One turn sends every row of this set to another row. A few are shown first. Where does it send the rows asked after them?
k552: [-30  -2 -18 -10  -6   8   2  18   4  -3 -20   7 -21   9 -15 -23  27  -9
  -1 -50   9   7  -1  -3  17   7 -12  21  14   0  -9  12 -11  -3 -10]
k864: [-14  -9 -11   7   7   2  20  10   2   3  -9  10 -10  21 -15 -12   8  18
 -29 -38  20  -1 -13  -5  23 -11  16   0  27  -7 -18  10 -10  -1  -5]
k239: [ 15  20  -7  -5  -1  15   7 -15   6  -4 -11  20  -6   7 -13 -18   4  -6
  -1   6  12   3   5 -31   6  -6   8  -8 -17   9 -16   9 -13  -4 -12]
k518: [ 13  15  -8 -16  -5  -1   6 -11   4 -10  -6   3  -1  36 -16 -26 -21  -6
   1 -33   2  -4  -4   3 -13  -1   0  21  13 -14 -17  16   6  13  -2]
k73: [ -9  24   9 -12  -8   1  -6   6  15   4 -12  21   6   9  -9  11  -3  -2
  12 -31  -7 -13  10  -8   2   4  14  18  29   1  -9   9 -12 -17   8]
k893: [-36  -6 -14 -18  -7   6   9  25   2   4 -16   7 -25  13 -11 -23  20  -7
   0 -42   8   4  -4 -12  25   4 -15  14  17  -9 -13  14 -12  -5  -7]
k404: [-13   1  -1 -27  10   9  -9  15  22 -23  -7  17 -16  12  -7 -12  -8  -1
  16  -1   4  27  -7 -22  -6   3   9  11   1   5 -21 -10 -15  -1 -12]
k10: [ 39  -6 -16 -25   7  14   8  16   2  -8 -10  16   0   7  -7 -21   9 -15
  13  -5   6   1   0 -18   6   3  10  18  13   3 -13  -5  -9 -12 -16]
k617: [-32  10 -16 -14 -14   9  17   1  31  14 -15   6   3   3  -6 -27  20  -4
  11   6   4  -3  -4 -17   4   6  10   7  10 -30 -16  12 -18   7  -5]
k883: [-10  -4  -4  12 -15   1  18   7  14 -12 -40  22 -10  10  -3 -24  13   9
  -9 -36  15  -5  -1   9   5  -6   0  -1  17  14 -27  14  -8 -21 -17]
k276: [-15  18  16 -12   1  -5  -5  15  17   2  -5  20  13  13   2   9  -2  -7
   3 -20  -2 -12   5  -7   4   2  15  17  25   7  -8  10 -11 -24   4]
k350: [ 10  -2 -14 -11 -14  13   9   0  -1 -10   3  -4   3  -4 -11   0  11  -7
  10 -15  17  26  -2  -9  -7 -14  -9  16  20 -30 -11  31 -17  10 -16]
k247: [  3   6   1 -18   5  -7  12   0   0  -6   3   3   2  42  -4 -29 -24 -11
  -6 -16   5  -7 -12  -1  -2  -7  -1  15  11 -13 -18  15   6   9  -3]
k934: [  0 -11  -6 -10  -3   8  10   9  -8  -8  11  -6   8   0   1  -7   9 -16
   2   3  18  23  -7 -12   2 -18  -6  12  18 -21 -12  23 -18   6 -18]
k589: [-12  -6  -3  13 -14   4  23   8   7   3 -39  22 -20  14  -9 -19   6   7
  -3 -32   8 -11  -3   1  18 -15  -1  -6  24  10 -33  11 -10 -11 -10]
k862: [-31  -9  -1   1  -8  -2   7  -1   8 -19 -14   4  -3   3 -25 -30  -9   5
  19 -25  10  -9   7   1  -9   6 -13  -6   3 -20  -7  22  -8  15 -13]
k823: [-35  -4 -13 -20 -11   5   6  25   6  -6 -16   7 -17   9  -4 -31  24  -5
  -4 -43  12   8  -1  -8  17  13 -13  19  13  -5  -9  12 -11 -15 -13]
k228: [-34 -14   1   4   3  -7   7   5   9 -19  -8   4  -1   9 -22 -27  -6   0
  13 -19  14 -10   1   5  -5   0 -15  -8   0 -15  -7  25  -6  14 -14]
k431: [-16  -6   2   1 -23   1  28  12  13  -3 -37  23 -13  12   2 -29   3  16
  -6 -28  12 -10  -2  -3  13  -5  -3  -7  19   2 -32  15  -8 -26 -13]
k736: [  2 -16 -16  -9  11  11  19   3  14  -2 -12  -2 -11  24   3  -7  -5   5
 -10  11   5  -9   7  -5  18 -12  -6  16  16  -4 -15   9   6 -35 -14]
k29: [  8  -7 -22  -7  -5  23  10 -10   9  -7 -25  -3 -11   8  -2 -16  -3   9
  -3  -2  -2  -7  24  -3   6   2   4  24  18  -2 -10  -5   2 -35 -17]
k349: [-18  -5  -5  -5 -10   7  21   9  -1   0 -13  10  -3  10  -1 -31   2  25
 -28 -34  16  -1  -3 -13  16   4  23  -1  28 -13 -15   0 -14 -14  -9]
k166: [ 44  -2 -21 -31  -1  15  14  15   7  -5 -12  17  -7   9 -15 -14   6  -6
  19 -14   6  -1  -1 -23   5   1   3  17  14 -10 -17   5  -8  -9 -11]
k973: [-17  -7 -16  -5  -8  10 -14  -8   1  -8 -34   6  20 -12 -10   4  -9   1
   1 -14   0  -5  11  -9  15  -5  12  -4  27 -14  -8   9   6 -10 -16]
k445: [ -6   1 -15   3  -8   7  17   1  11 -10 -17  11  -4  10 -16 -18  12  28
 -27 -52  22   6  -3  -1   5   4  18   8  23 -10 -14  12 -10  -9  -9]
k69: [-11  21  11 -17  -3  -7   1  14  24   4  -5  22   6  17  -7  17  -4   1
   7 -27  -2 -12   1  -9   5  -1   7  15  25  -5 -11  21  -8 -21   8]
k947: [  5  11   2 -18  -5   1   4  -6  -3 -11  -4   2   8  31   0 -42 -23 -10
  -4 -21   1  -5   0   0 -12   5   9  21  12  -9 -12   3   2   4  -6]
k177: [ -6   5  -8 -24   3  14  -9   7  23 -21 -13  19 -22   9 -19  -7  -9   2
  23 -13   1  26  -4 -21  -9   2   8  13   4   1 -22  -8 -16   6  -8]
k343: [-28   7 -22   3   3   8  11  -1  31  13 -15   6   2   8 -15 -14  30 -17
   9   2   6  -2  -9  -5   7  -4  10  11  11 -14 -15  12 -16  20  -4]
k653: [ 19  23 -10 -12  -7  14  13 -15  12  -4 -12  21 -10   9 -16 -15   0   2
   2   2  12   2   3 -35   5  -6   3  -9 -17  -1 -19  17 -12  -4  -9]
k918: [-21 -13 -11  -6   4  -2 -10   4  10 -13 -24   6  27  -4  -4   8  -4   0
  -8  -7   9  -3  -1  -5  17  -9   5  -6  20 -12  -7  20  11 -17 -20]
k588: [ 16  19  -7 -10   2   9  12 -10  14  -8  -7  20  -4  12 -11 -15   5  -3
  -4   7  17   4   0 -30   5  -7   2  -8 -21   6 -16  19 -11  -8 -14]
k174: [-14  -6 -18 -13  -9   3  -5  -2  15 -10 -30   8  18  -5 -15  14  -9  11
   2 -19   7  -3   2 -11  15  -8   0  -6  23 -28 -11  29  10 -13 -13]
k581: [-25  13 -21  -6  -7   5  12  -1  42   0 -16   8  10   3 -10 -20  33  -5
   6  -5  12   5  -6  -2  -7   8   8  16   2 -19 -11  21 -14   5 -11]
k646: [  3  -3  -8 -12 -19  17   5   0 -13  -9   1  -7   9 -12   2 -17   8 -12
   8  -4  11  23   6 -14  -7  -7   2  16  21 -24  -9  12 -21   4 -19]
k119: [-10   1  -5 -29  10   7  -4  16  27 -19  -6  19 -23  17 -16  -2 -10   3
  21  -6   5  26 -12 -24  -3  -4   0   9   2  -4 -25   2 -12   4  -8]
k784: [ 16  -5 -29  -9   1  18  18  -9  21  -5 -22   1 -20  19 -17   5  -2  14
   0 -11   3  -7  12  -2   9  -9 -10  22  17 -11 -16  17   8 -26 -11]
k850: [ 38  -8 -16 -32   9   7  15  23  11  -9  -3  17  -1  14  -7 -14   8 -10
  11  -5  12   0  -8 -20   8  -2   0  16   8  -4 -16  10  -5 -16 -15]
k830: [-37 -13   2   5  -2  -2   4   1   1 -16 -12   3   0   2 -18 -34  -9  -2
  15 -17   9 -12   7   1  -4   5  -7  -8   4 -12  -6  13  -9  14 -14]

k10 -> k166
k589 -> k431
k350 -> k934
Now find these:
k581 -> k343
k588 -> k239
k174 -> k918
k864 -> k349
k247 -> k947
k823 -> k552
k119 -> k404
k69 -> k276
k228 -> k830
k784 -> k736

One turn sends every row of this set to another row. A few are shown first. Where does it send the rows asked after them?
k563: [  1  -2 -20   3   1   8  -7 -20   2  -8   0  28  20  -7  14 -21  10  -1
  -7  -3  -2   1   8]
k421: [ 24 -12   4  -8  -1   9  -8 -14   1  25 -13  -5   6  -8  19  22 -10  13
  -7   9   4  -6  12]
k996: [  8  -2   5   6   7  18  -1 -31  -6  -9 -11  -6  14  16   8   0  11   1
  22 -12   9   2   3]
k337: [ 13   1 -11  -7   5   7   0 -13  -6   2  12   5  19   9  -7  -9 -12  22
  12   7  14  -8  11]
k863: [  8  -5   3  -4   7  12 -21 -14   0  28   8  -6   2   0   1  -3 -22 -21
   3 -14 -12  -9  -4]
k465: [ -2  10   9  -2   1 -13   2 -22  23   8  20  -4   1  -9  14  -2 -22   1
  -9 -16  -7  -5  11]
k668: [ 15  -7   2   9   6  -5 -20  -2 -10 -11   2 -21  17   9  -6  -4   1 -13
  11  -2   8   9  19]
k977: [ 25  11   7 -11 -15  -3   6 -13  -9   8 -16   1  22  13   4   9   8   8
  -9 -10 -11 -15   5]
k642: [  1 -16 -10  -5 -14  26  -9 -15   5  18  16   7  -5   8   0 -18  -7  -9
 -21   2 -17  -9  10]
k195: [ 10  -8   0   2   4  18 -10  -4  22 -11  11  10   0  11  -4   6  -4  11
 -12 -19   6 -17  26]
k557: [ 19   0   6   5 -17  13  -4 -12  22   7  14  21   5 -21  -7  -7 -11   4
 -16 -15   4 -11  -3]
k854: [ 16   3  30   6 -11  18 -13  -4  16  21  19  10   2   3   4   6   2 -18
  19   0  -8   3  18]
k261: [ 24   2  27 -16 -13  12  17  -8  17   2  -2 -15  10  -4  14   4  -1  -1
  13  -9  -2 -11   0]
k779: [ -1  12  -4  15 -33  10  -4   0  15  10  -1  11   5 -10  11  10   6 -27
   1   9 -15   0   4]
k303: [  1  -5   2   2  -9  22  15 -20   5   7  21   5  -5   4  -6   7  -3 -13
   0 -29 -11 -20   6]
k731: [  8 -17   7  -6  -6 -11 -15 -21  -2   3 -15  25   1   1  13   4  13   1
   9   4 -19 -21   6]
k986: [ 13 -23   8   9 -13  19  10 -10   8  18  11   7  26  -2 -13  -7  13  15
   6  12  11   4  12]
k201: [  5  16  16   9  -8  12 -19 -24  11  -9   7  11  -3  -7  13  23  18 -16
  -4  -4   6  -1   9]
k584: [-14  -1  -3  -2 -10   2   4 -18  -5 -10  11 -10  11 -12  39  -4  -9   0
   6   0  -1  -4   8]
k607: [  0  -5   0  -9   0   5  -7 -22  -3  -6  -1  15  15   2 -14  -5  18  -3
 -11   4 -33  11  -5]
k505: [  5 -15   5  23  -5  -3  -2  -3   1  19  10 -13 -13   6 -10   6  12 -12
 -14   9 -12  13  25]
k419: [ -2 -27 -17  12   6   2   4   3   9   9  -4   7   0   9 -16  -7   4   0
   0   8  15 -12  10]
k280: [  6 -14  11   7 -12  18  24 -21  12  -6  14  25   1   7   4   9   3 -10
   3   9 -15  16   9]
k746: [ 16  -9  -2   6   1  -9  -8  -4   3   4 -16  -1  -1   2   0 -15  -4  -7
  11 -20 -20 -22  23]
k590: [ -7 -21  12   5 -22  -9  11  -1  -3   2   9  20  17  17  21   5 -12   6
   0 -11 -11  -1   8]
k846: [ -6   2  -2  20 -14  -3  -3 -13  12   2  -4 -15  -6 -15   9 -15 -13  10
 -12   5 -14 -13  -6]
k334: [ -6 -10  -5  -1   2   9 -15  -3   6  23  23  12  14   2  -1  19  14 -20
  -4   0 -20 -11  17]
k152: [ -6  14  10  23  -7 -11  -5  -2   7   2 -10  10  21  -5  15  10   2  -7
 -16   6 -12   5  30]
k243: [-13   4   6   3 -19   7   9   7  17  16   0  13  23   7  18 -15  -1  -5
 -12  13   0  14   0]
k468: [ -7  -1  21   4 -12  -2   9  11 -11  11   6  -7  -3  -1  21   2   5   1
  15   0  -6   9 -15]
k553: [  4 -12 -15   2  -8 -17  14 -11   3  -1  10  -1 -13  11  21  -5   1  -4
  11  -3 -17  -1  -9]
k744: [  2  -6  25  18   8 -11   6 -17  -4  -6   0 -15  12 -10   3 -15 -13  -5
   1  10  10   5  -2]
k998: [ 15   7  19   9  -8  19 -13  -6 -10  -1   5   5  -8 -11 -16  -6   7 -25
   3  13  10  -2   7]
k155: [  2  10  11 -15  10  17 -18  -3  -5  16   1  -2   5  -5  19   2  10 -18
  -1  -5  -8  -3  31]
k921: [ 18  -9   8   2  -5   6  -2  -3  -8  19   5 -10   3  -5  -3  13   1   9
 -25 -10 -10  26  -3]
k909: [  3  -5   6  -3 -12  11 -16 -14   8  16  -2 -19  12 -10  18  -3  10  -1
 -18   9  24   9   6]
k687: [ 23 -16  12  11   3   0   8   8  16  -9  -6  19  17  -5 -13   7 -13   0
  -7   9   1  -5  23]
k699: [ -2 -20   9   5  -7  10  -5 -23   1   9   1  11 -13 -12  -2   9   2  19
   5  16 -17  23   7]
k120: [-13  -4  -2  -4 -13  21  -9 -10  -4   0  -9  -4  14  11 -15  11  10  -1
  12  15  15  12  10]
k577: [  4 -15  15  -5 -21 -19   9  10   8  17  -5   0  16  -3  10   8  -2 -15
   4  -4  -4  20  18]
k106: [  0 -15  -9  26  -9   8   6  11  19 -12  -9   7  24   8  12   9  11   6
  -3   5  -4  -7   8]
k116: [ 11  -5  10  11   4   6  -1 -11   6 -27  -4 -19 -10   5  -7  10   4  -9
   0  10  -2  -7  -7]

k505 -> k909
k468 -> k863
k421 -> k977
Now find these:
k687 -> k152
k998 -> k744
k854 -> k668
k642 -> k986

One turn sends every row of this set to another row. A few are shown first. Where does it send the rows asked after them?
k300: [-12  -9  10  -1   1  23  10   3   0 -18   0   3  -4 -21   3   7]
k543: [-30  -6   7   7  -1  17  -5  -7  26 -15 -18   1 -16  -3  10  12]
k730: [  4   4 -19   4  16   1  19  10  -2  -2 -29  12   8   3  27  11]
k511: [-34  11 -13 -17  15 -15 -12  -6   3 -14  -7  -5 -16   0  22   4]
k856: [-18 -15 -16  17  25  14   2  -4 -16 -19   2   8 -20  -9  15  27]
k805: [-19 -10 -13  13  34  12   3   5 -13 -22  -1  12 -12  -3  15  32]
k881: [-14  11  -9   8   1  12 -33  13 -11   2  -8   7   0   5   3   3]
k409: [-14  13  -1  10   3   6 -32  21 -11  -2  -1   6  -3   9  11   7]
k183: [-16  -6 -23   9  35  14  -4   3 -11 -19  -3  10 -15 -18  17  22]
k348: [-26 -13  -4  11   0   7  -2 -10  30 -19 -15   6  -5   4   8   5]
k103: [  4   4 -28   3  22   0   9   6  -4  -6 -29   8  -6   4  34   6]
k226: [-38   8   1 -16  13 -15  -8  -3  -1 -13 -14  -4  -9  11  20  11]
k747: [-12  15 -13   3  10   3 -30  22 -12   2  -7   3 -10  -3  11  -3]
k795: [ -2  -6   9  -2  10  25   6   8  -7 -23 -11  -3  -3 -14  -6  12]
k832: [  5 -12   1  -6  -3 -12 -10  11 -15 -18 -20  20  -4   4  -7   1]
k258: [ -9 -21 -16   5  -7 -10   8   3  13  -4 -20  22 -18  12  15  18]
k880: [-37   6   2  -9  11 -24  -4  -5   1 -17 -12  -1 -12   3  21   3]
k443: [ -3 -18 -17   8  -6 -14   8   2   6   0 -23  11 -15  14  -2  17]
k677: [  4   0 -14   4  15   6  12   9  -9  -5 -30  11   3   9  37  17]
k351: [  0  -8   8   1  -2  -2  -8   4 -21 -13 -27  20 -11  -8  -9   1]

k300 -> k351
k881 -> k730
Now find these:
k747 -> k103
k258 -> k543
k409 -> k677

One turn sends every row of this set to another row. A few are shown first. Where does it send the rows asked after them?
k844: [  8  -3 -16 -19 -21  13 -12 -14  23 -18 -26   5]
k733: [ -2  -2 -28 -17 -27  -7   4 -23  -5 -11   7  -6]
k971: [  9 -31  -5  -8 -15  -1  15 -27  -7 -13  10  -3]
k491: [ 11  -1  11  -4 -15  -6  -5 -19   5 -20 -31 -19]
k871: [ 15 -14  20 -19 -24  22  -1  -7  -2 -15   9   7]
k598: [ 11 -18  20 -17 -21  12   7  -7  -6 -18   6  13]
k338: [ 11   8  11 -20 -33  32  12  -8   7  -9 -21 -10]
k267: [ 16 -21  -7 -13 -17  18  -2 -27   2  -7  15 -14]
k471: [  2  -2   3  10 -20   9   0  -9   1 -11 -29 -18]
k28: [ -5 -17  -2 -39 -36  12  -1 -17   7  -7 -13 -26]
k615: [  4   0 -29 -20 -21   6  -4 -28  -1  -6   7  -7]
k753: [ -2  -6   8  -6 -28  11  -2 -24  -6 -24 -34 -22]
k249: [ 11 -13  20 -19 -32  10   3  -3  -2 -20  10   6]
k686: [  7 -20  -5 -14 -37  -3   4 -17   2 -15  19 -19]
k325: [ -4 -15 -16 -17 -23   4   5 -18   8 -27 -32  14]
k438: [  7   4  16 -26 -36   1  23 -10   2 -24 -22  -6]
k457: [  1 -22   1 -28 -14 -18  14  -8  12  -4 -16 -11]
k560: [  2  -7 -27 -17 -13   0   5 -32  -8 -10   2   1]
k231: [ -6  -4 -18 -13 -40   3  -1  -2  16 -21 -22   3]
k344: [ 16   0  13 -15 -11  13  23 -12   5 -10 -27   5]
k131: [ -2 -24  -8 -17 -10  23  11 -11   6  10 -18  -9]

k131 -> k457
k844 -> k325
k753 -> k471
Now find these:
k249 -> k871
k438 -> k338
k615 -> k560
k686 -> k267

